128 stands for zero in the data rows.
Some points:
[136 156 138 137 132 155 110 165 122 158 161 171  78 137  78  90  88 103
  76 123 106 111 133 122 172 101 168  93 152 144 152 139]
[148 122 130 116  91 117 101 123 188 115 105 158 128 141 162 161 106 106
  96 103 111  99  73 144  90 114 152 108 147 161 143 145]
[127 134  88 108 134 148  87 100 161 139 131 141  85 128 100 127 141 160
 134 125 157 141  87 120 127  93 106 124 137 144 136 133]
[106 171  90 112 158 103 138 113  99 142 115 158  96 135  98 114  97 166
 157 110 106 110  96 111 129 146 146  91 161 113 119 117]
[ 97 122 151 173 103  99 113 155  98 134 164 160 127 142 132 154 105  87
 116 119 129 122 101 116 114 106 109 104 133 157 147 131]
[109 145 120  96 134 115 137 118 137 105 162 164 117  87 167 128  89  96
 159 130 161 149  92 151  99 120 160 119 155 123 127 110]
[165 173 143 157 110 135 119 140  80 107 175 163 131 149 142 118 102 123
 107 157  86 133 128 100 140 163 150 142  77  95 125 155]
[ 76 138 138 109 141 125 121 152 151 144 151 148 135  97 166 150 133 142
 105  90 128 168 156 179 112 173 104  99 157 138 165 127]
[115 173 140 141  93 156 122 116  99 165 172 133  99 122 107 115  94 142
 168  98 180  92 123 169 108  92 115 133 135 121  93 126]
[129 174  88 109 125 126 111 131  90 130  90 128 131 130 110 142 106  89
 169  95 141 126 125 163 170 145  86 112 100 151 140 124]
[116 179 108 142  93  97  91 142 126 162 170 113 125  94 107 133 167 173
 138 119 136 132 158 132  90 146 122 141 130 150 132 103]
[147  82 134 165 105 131  84 123  99  98 122 118 126 136 107 126 173  82
 157  87 115 143 118 114 136 110 108  99 139 155 126 157]
[156 120  92 120 100 112 130  91 140 151  80 156 144  96 133 159  88 172
 150 108 138 126 100 148 115  86 117 104 122 114 130 101]
[114  73  99 126 153 160 119 152  84 100  88 102 152 111 144 152 168 126
  78 113 111  85 125 137  93 123 187 124 116 107  99 135]
[164 152  97 165 112  66 104  67 126 172 124  86  98 133 153  92 161 101
 102 105 110  69 170 119  81 145 104 164 143 137 140 150]
[154  98 109 143 162 123 159 121 142 126 169 158 162 128 130 147 130 151
 178 150 119 106 172 123 121 172  72  71 104 109  96 101]
[169  89 167 145 118 121 175 109 158 193 132  87 128 128  69 159 136  97
  92  83  98 147 104 129 111 150 112 145 141 146 137 149]
[172  87 131 136 137 134 132 144 138  88 163  85 131 118 134 134  76 152
 139 158 125 120 110 122 171  98 126 158 147 138 168 137]
[147 146 155 146 160 126 134 125 124  85 101 134 154 179 115 123  82 138
 151 111  97 112 168 154 124 141  89 175 154 182 136 148]
[123 129 125 149 135 143 150 148  89 122 134  93 143 126 151 154 157 117
  90 130 133 121 101 113 116  79  94 159 110 132  93  93]
[111  81 115  95 139 119 114 114 106 105 111  98 147 167 140 176  88 117
 115 180  98 117 113  83 101 101  91 120 142 138 115 152]
[150 164 143 137 112 133  88 133 132 123 112 127 150 133  51  73 139 112
 108 123 112 144 113  94  76 109 140 102 146 148 147 151]
[144  87 168 159 102 142 108 137  80 162 165 135 142 130 142 108 186 122
 118 106 110 123  88 133 144  99 102  96 147 153 150 143]
[141 142 131 129 123 156 163 162 132 160 135 125 134 149 146 128  90 115
 100 136 120  87 130 117  85 123  80 118 109  96  99 145]
[ 62 104 151 133 151 152 137 141 159 164  88 107 114 111 113 109 126 116
 170 158 101 135  92 126 109 156  77 151  91 123 117 116]
[123 166 102 127 132 157 161 163 173 140  95 116 133 155 144 130 171 130
 136 163  97  91 127 111 105 110 165 102  60 176 166 163]
[141  92 118 119 163 137 125 135 142 168 120 155 124 131 135 109 159 145
 149 147 114 111 121 115 137 153 128 161 124 112 103 106]
[ 95  89 128  94 133 146 164 157 166  91 170 112 134 154 129 104 123 144
 125   9  88  93 144  88 133 146 154 175  98  99 146 123]
[165 150 159 153 132 142 118 142  98 102 136 153 140 139 147 149 174 106
  99 130  97 116  99 122 173 162 110 135  99 118  93  84]
[ 99 155 122 150  93 154 131 104  97 111 155 123 142 147 136 141 111  97
 127  94 133 123 167 102 160 105 158  79 150 143 141 135]
[131 113 133 107 125  99  95  99  83 105  90 138 101 109 146 110 170 167
 113 150 130 132 155 145 170 129  93 137 149 146 159 119]
[138 171 120 117 138  87 142 100 180 116 101 140 100  90 107 110 175 110
 112 150 166 129 137 121 166 130 169 131  82 159 153 144]
[149 107 100 120 169 120 100 159 112 131 180  76 107 132 104 151  96 166
 153 155 135 137 138 143  96 153 140 144 104 108  96 129]
[128 162 174 116 135 110 145 113  88 144  88 161 159 146 115 105 171 176
 154 121 166 168 113 143  74 131 172 116 139 127 119 155]
[137 153 158 110 150 160 153 158 144 112  84  95 143 123 161 142 142  98
  89 143 113 136 167 139 181 143  95 108 141 116  83  92]
[132 151 145 124 139 137 130 100  83 150  87 153  76 102 111 118 106 158
 113  90 127 173 106 105 152 103  93 144 109 144 107 101]
[152 140 102 139 136 176 154 172 151  92 147 123 118 112 145 131 107  99
 124 125 129 142  90  97  78 171 138 123 124 122 107 108]
[151 112 126 173 151 121 121 137 167 134 100 106 160 115 171 149 130 137
 158 138 145 139  76 156 150 154 172 151 104 119 105 109]
[ 95 101 118 141 108  96 115 104 121 159 149 149 104 119 105 108 122 164
 147 157 113 134 105 116 173 128 141 123 162 118 162 166]
[135 128 144 113 145 121 135 122 160 176 146 139 114 124 147 144 118 125
 173 137 120 133 118 105 149 142 152 167  97  98 110 105]
[146  87 148 143 127 112 108 118 126 123  96 172 183 143 142 162 106 104
 107 131 115 110 141  91 151 167 174 164 131 151 134 135]
[143 146 163 165 121 160 115 123 107 115  89 112 142 120 162 137  77 101
  99 144 136 129 151 120 141 144 161 146  80  85 136 129]
[172  89 142 134 105 135  81 134 166 132 132 118 133 132 149 111 100 110
 118 110 136 129 154 113  92 105  92  83 130 150 135 139]
[133  99 133 102  90 131 139 127 154  97 113 108 117 128 115 147 157 119
  99  94 126 109  84 121 143 105 127  88 151 130 159 164]
[174 119 151 164 113 127 142 143 170 114 127 111 134 123 111 117 109 124
 131 169 104 126 160 118  95  69 140 142 170  88 144  85]
[140 171  97  90 149 158 135 106 126 141 106 105 118 117 166 125 143 150
 168 158 109 134 147 118 127 152 152 138 119 107 115 116]
[144 169 164 111 111 137  86 139 177 123 125 127 123 150 142 148  96 118
 117 104 141 126 174 118 128  98 141  86 155 142 137 138]
[132 151 152 125 128 132 146 140 116 101  95 107 166 138 138 145 111 138
 111 161 146  95 101 101 125 148  95 137  83 116 165 125]
[114 130 121 110 144  96  95 139  76 138 141 132  96  94 120  95 144 129
 141 107 144 151 156 148  80  95 151 138  98  98 143 123]
[124  81 134 130 143 138 142 143 110 133  79 166 101  92  97 142 118 112
  99 125 174 149 153 176 149 148 108 139  96 145 136 163]
[136 110  89  95 102 139 141 140  79 167  76 116 119 132  94  93 119 142
 112 133 151 158 144 129  99 132 162 127 133 140 107  71]
[130 139 117 101  78  75 141 123 119  91 116 113  93 126 121 112 102 138
 149 123 126 202 100  97 136 156 122 139 134 147 108 117]
[143 137 133 157 104 150 145 157 179  92 108 107 117 139 173 131 153 171
 131 119 107 106 150 131 111  93  90 140 121 136 121 147]
[171 114 175 136 168 151 167 151 109 120 146 125 160 105 151 145 120 123
 147 115 125 136 172 135  91  85 119 126 114 118 168 122]
[121 104 145 138  89 146  86 155 108 166 104 160 119 116 118  96  88 156
 143 164 120 124 166 150 169 161 122 133 153 141 152 160]
[102 102 126 137  96 103  75  95 159 105 161 151 108  96  96 125 153 124
 128 137 136 101 180 137 130 125 156 135 107 125  98  95]
[ 89 158 151 117 151 141 143 129 140 103 166  92 155 156 141 150 115 132
 104 157 120 115 172 107 119 103 127 139 153 167 146 150]
[107 125 124 141 157 126 147 139 108 125  97  93 144 154 138  73 111 125
 120 138 114  90 129  85 164  81 147 130 102 154 145 144]
[164 167 149 151 167 138 121 139 142 128 157 136 160 149 134 159 170 116
 106 127 162 119 155  63 146 155 105 127 142  93 117 118]
[108 116 131 127 108 123 115 104 172 146 171  91 145 146 123  92 150 105
 114 120 166 168  77 166 152 146 136 111 113 140 130  85]
[115 124  92 100  95 109 143  99 144  95 107 140 118 106  87  87 123  89
 136 133 132 134 166 129  82 142  82 128 106 120 122 127]
[117 133 134 102 145 146 132 144  89 101 127 124 134 114 138 150  93 102
 128 140  79 120 128 112 113 102 170 148 129 138 123 152]
[ 97 153 170  97 155  92 103  88 183  86 146 149 104  73 113  92 145 133
 125 145 119 111  91 135  99 103  87 106 154 113  84 124]
[101 162  79 132 156 113 154 113 132 120 110 108 111 121 130 127 154 111
 108 105 143 179 173 161 162 115 151  96  98 119 134 167]
[132  77 157 114 152 126 113 115 144 142 155 169  92 138 124 111 145 155
 145 121 190 122 127 132 110 156 146 114 103 159 149 169]
[ 94  87 116 115 134 119  83 112 159 159 122  85 146 163 104 141  81 126
 124 103 162 171 146 142 166  91 120 111 101  72 110 109]
[154 109 129 144 110 116 155 121 118 165 160 147 122 103 157 164 170 103
 128 147 158 178 122 163 125 124 123 106 146 141 141 171]
[116 142 117 153 166 152 139 134 104 116 158 107 130 169 131 103 138  94
 105 131 122 115  97 129  99 173 110 175 182 128 137 137]
[ 93 151 102 125 119 121 112 127 174 145 127 146 131  88 110 103 143 115
 129 119 121 166 140 128 170 104 148 120 145  99  85 137]
[137 160 169 146 136 128 125 141  94 114  98  86 154 153 135 169 141 114
 146 155 150 119 110 144 108  90 163 136 151 136 125 155]
[148 120 114 123 110 159 140 110 138 151 148 124 132 123 117 107  89 135
 128 137 168 136 154 170 152 163 145 155 172 152 137 148]
[ 98 110  73  86 131 148 119 137 134 115 170 190 164 168 137 122 149 143
 133 179 128 168  92 163 100  73  88 156  98 105 121 116]
[ 90  88 123  87 103 102 124  80  79 123 150  72 103  91 122 104 124 125
 121 140 130  99 126 116 132 173  90 113 112  88 118 112]
[102 100 121 122 147  74 153 134 126 158  90 129 111 171 148  91  90 113
 111 110 170 134 112 166 134 110  99  87 142 104 102  97]
[125 152 118 105  93 106  79  91 119 137 169  98 144 151 115 137 150 144
 132 118 118 136 111 191 138 116 173 108  88 118 113 102]
[152 161 126 104 110 124 136 125  94 116 177 148 155 124 119 122 137 115
  84  99 120 106  84 134 164 100  84 106 142 139 153 150]
[104 102 135 145 133 128 168 120 119 113 144 161 128 125 129 174 159 163
 135 148 137 163 176 113  80 146 163 146 105 112  99  99]
[132 112 126 156 136 137 123 125 116 121 126 102 119 159 142 151 179 122
 135 154  82 132 140 110 109 122 114 142 149 136 163 124]
[ 99 114  78 158 161 115 147  78 114 111 105 157 129  74 105 127  87 139
 119 116 131 134 126 136 100 132 125  94 147 149 176 136]
[123 118  73 106  98 141 112 148 111 179 112 133 149 104 158 130 157 134
 171  96 148 134 122  98 157 109 109 150 160 147 143 155]
[ 91 164 122  89 140 157 167 155 111  95 109 176 115 152  98 121 167 152
 160 157 128 103 129 138 145 116 131 127 120 118 127  81]
[134 151 115 157 152 126 155 135 146 103 145 108 142 123 139 157 120 186
 147 124 139 136  84 136 150 161 130 153 115 118 110 122]
[136  86 131 102 125 109 154 108  98 101 167 151 117 124 154  96 109 158
 143 126 130 147 171 139 164 112 169 108 137 162  91 129]
[142  90 140 166 125 159 140 156 154 102  96 126 135 173 147 147 165 144
 128 137 147 127 145 136 102 142 117 132 171  86 153 129]
[131 123 123 120 156 136 174 127 161 129 170 131 117 139 111 137 170 105
 155 163 124 130 148 131 163 138 167 164 129 119 116 113]
[ 93 174 105  87 108 104 115 147 145 137 115 148 135 116 100 138 123 112
 127 109 125 122 175 138 161 159  83 156 145 126 130 141]
[143 130 142 146 101 108 116 107 152 188 126  90 140 121 157 153  94 109
  99 114  97 128 155  93 122 165 176 133 160 169 152 124]
[110 143 161 189 135 142 152 116 159 147 103 161 127 123 132 127 101 173
 142 151 124 127  84 131 152 148 117 157  98 105  99 109]
[128  87 123 100 153 121 154 165 138 119 139  88 128 117  92 119 148 150
 152 150 135 100 103 133 170 151 159 135 115 113 105 107]
[138 154 160 118 117 129 129 129  93  93  81 136 123 155 138 131 131  92
 137 132 101  93  81 122 109 163 160 140 176  75 128 123]
There is one direction along which these points spread out most. How far along it is each point below, from 0 to 99? The average is 50, and the first point in the table lies past the average. One standard deviation of the points above along it is 16.
[124  81 134 130 143 138 142 143 110 133  79 166 101  92  97 142 118 112
  99 125 174 149 153 176 149 148 108 139  96 145 136 163] 64
[104 102 135 145 133 128 168 120 119 113 144 161 128 125 129 174 159 163
 135 148 137 163 176 113  80 146 163 146 105 112  99  99] 46
[169  89 167 145 118 121 175 109 158 193 132  87 128 128  69 159 136  97
  92  83  98 147 104 129 111 150 112 145 141 146 137 149] 41
[148 120 114 123 110 159 140 110 138 151 148 124 132 123 117 107  89 135
 128 137 168 136 154 170 152 163 145 155 172 152 137 148] 61
[128  87 123 100 153 121 154 165 138 119 139  88 128 117  92 119 148 150
 152 150 135 100 103 133 170 151 159 135 115 113 105 107] 50
[172  87 131 136 137 134 132 144 138  88 163  85 131 118 134 134  76 152
 139 158 125 120 110 122 171  98 126 158 147 138 168 137] 34
[143 137 133 157 104 150 145 157 179  92 108 107 117 139 173 131 153 171
 131 119 107 106 150 131 111  93  90 140 121 136 121 147] 29
[123 118  73 106  98 141 112 148 111 179 112 133 149 104 158 130 157 134
 171  96 148 134 122  98 157 109 109 150 160 147 143 155] 62
[ 94  87 116 115 134 119  83 112 159 159 122  85 146 163 104 141  81 126
 124 103 162 171 146 142 166  91 120 111 101  72 110 109] 68
[138 171 120 117 138  87 142 100 180 116 101 140 100  90 107 110 175 110
 112 150 166 129 137 121 166 130 169 131  82 159 153 144] 66
[136  86 131 102 125 109 154 108  98 101 167 151 117 124 154  96 109 158
 143 126 130 147 171 139 164 112 169 108 137 162  91 129] 65
[147 146 155 146 160 126 134 125 124  85 101 134 154 179 115 123  82 138
 151 111  97 112 168 154 124 141  89 175 154 182 136 148] 31
[111  81 115  95 139 119 114 114 106 105 111  98 147 167 140 176  88 117
 115 180  98 117 113  83 101 101  91 120 142 138 115 152] 30
[154 109 129 144 110 116 155 121 118 165 160 147 122 103 157 164 170 103
 128 147 158 178 122 163 125 124 123 106 146 141 141 171] 59
[131 113 133 107 125  99  95  99  83 105  90 138 101 109 146 110 170 167
 113 150 130 132 155 145 170 129  93 137 149 146 159 119] 66
